The rows below come in pairs that one turn or mirror swaps. Which row does each named row swap with?
The rows were stretched afterwards, more along some directions than others.
bopum: [ -5 -11   4   4  -7   1   1  17  -2   6 -13  11   0   4  11  -5  14]
zof: [  6 -13   2   2   4   0  -5   6  -9  11 -15  -2  -7   6  10 -19  11]
gak: [  7   3  -4  -9   7   0  -9 -18  -3 -10  10 -15  -5   2  -9  -2   1]
zatip: [-1  2  0  6  1 10  3 -2 -1  9 -4 -4  3 -1  2 -8 -1]
Fov: [  4  -4  -8  11  -2   3   1  -5 -15  -1  -3  -9  -3   8  13   6   6]
fenad: [  7  -7   1   3   6  -7  -1  -4 -20   7   3 -16  -4  -3   7 -22  -9]
mig: [ 10  -6  -1  -2   6  -4 -11  -2 -14  -4 -12   1  -7   2   9 -12  13]
movop: [ -6   5 -10 -11   5  12  -3  -2   5  -5   6 -19  -3   3 -12  -8   2]
Dosu: [-18   2  -5   3  -2   5   5  11   2   8  15 -13   9   1 -10 -16 -13]
Feti: [ 13  -7   3   5  -2  -7 -12  -4   3  12   4  -2   1   2  -7 -17   0]
Zodir: [ -1  -9  -3  10 -10   0   3   7  -6  12  11  -3   8   7   3  -8 -11]
buz: [ 10  -4  10  10   2  -5  -4   1 -15   1  -2  -2  -8   2   4   0   5]
sidu: [ -7  -5   2   3  -6   9  -5   8   4   3 -12   3  -4  13  -3 -13  14]
Gedu: [ -6  -4   4   5 -10   5  -1  13   9  11 -12  12  -1   4   7  -4  10]
Viku: [  8   3  -5   1   1  -6  -4  -9   0 -13 -10  -8   0   6   4  -5  15]
salat: [ 11   4  -8   0  11   2  -4 -15  -8 -11   1 -22  -7   3 -10  -4   4]
fano: [ 5  0  4  8 -6  1  4 11  1 13 -5  8  5 -2  0 -7 -4]
rus: [  7   6  -1   4   0   5   0 -15   4   3   8  -9   4   7  -6  -4  -9]
pofe: [ 2  1  0  1 -6 -9  0 -5 -3 -4 -8 -3  8  5  9 -8  2]
sesa: [ -8   5   1 -10   1   4  -3   3  15  -1   4  -8   4   3 -10 -13   8]
gatu: [ -8  -5   5   3  -7  -1  -1  17   5   8 -15  15   2   6  19  -2  10]
gabi: [  0  -2   7  -6   6  -6  -1 -12   1   8   3   1   4  -2  -2   0 -11]
Niba: [  1  -8  -4   3   4   2  -3  -7 -14 -12 -11  -7  -4   4   7  -2  10]
Bod: [ -2  -4  -1  -3   1  -7 -11  -9  -2   1   5  -9   5   5  -1 -22   3]
Bar: [-14   5  -4 -10   2   4   2   1  11   1   7 -13   2   0 -13 -10  -4]
Mizik: [11 -3 -7 12 -5 -8 -6 -5 -5 -4 -6 -9 -4  3  1 -9  6]
vuz: [-3  0  1  4 -7  4 -4  8  3  3 -8  7 -2  8  8 12 13]
gup: [ 18 -12   1   2   2 -14 -11  -1 -12   1 -19   3  -6   0   7 -28  13]
Ravul: [  0  -1   0  -6   4  -3  -5  -5   7  10   2 -10   2   7  -4 -10   5]
toput: [ 2 -1  4 -8 -2 -4 -8  0 12  8 12  2  6 -4  3 -7 -6]
zunok: [ 0  4 -7 -7 -5 -3  7 -3  4  0 -6 -9  1  5 -4 -8  4]
dumut: [  6   2  -3   1   6   1  -2 -21 -16  -7   5 -21  -3  -4  -3  -4 -12]
Tige: [  8   4   2  -5   8   0  -8 -12   0   9   4 -13   1  -5 -11 -31  -8]
fizod: [  0  -9   9  -1   3  -3 -11  12   0   4   0   5  -4  -3   8 -14   2]
Bune: [ -4   1   2   6  -9   5  -2  18   4  14 -11   4   0   5   2 -14  10]
gubo: [-15   1  -9   9   1  -4   7   7  -1   1   3 -13   5   2  -3  -6   0]
vaki: [ -6 -11  -3  13  -6 -12  -3   8  -8  13  -1   2   3   3   7 -16  -1]
Muzo: [ -8   2  -2 -13   3   6  -4   1  16   1   1  -4   5   3  -9 -12  -1]
Nafeb: [ 19   0   7   2   6  -6  -1   0  -9   2  -1  -8  -3  -2  -4 -19  -7]
Lum: [  0  -8  -2   6  -3  -4  -6  11   4  10 -11  -1  -2   5  12 -35   9]
Tomar: [-13   3  -7  -7  -1   7   3   3   6   8  11 -13   7   1 -19  -8 -10]
digiv: [  8  -3 -10   0  -1   2   1  -7  -4   2  14 -20  -1   0  -9 -15  -4]
fipe: [  9  -7  -7  14   3  -6  10   0 -22  -2  -9  -9  -6   3  12  -8  -5]
Gide: [ 13  -8  -3   5  -2  -2  -9  -1 -10  -4  -9  -1 -11   5  11  -8  15]
Sura: [  0   0  -8  -6   2  -1 -14  -6   5  -4   4  -7   2   8  -5 -16  11]
zuli: [  6 -10  -2   3   0  -3  -7   1  -8  -8 -17  -4   0   4  -1 -23   7]

Muzo swaps with gatu
gubo swaps with zatip
Gide swaps with gak
movop swaps with vuz
Sura swaps with mig

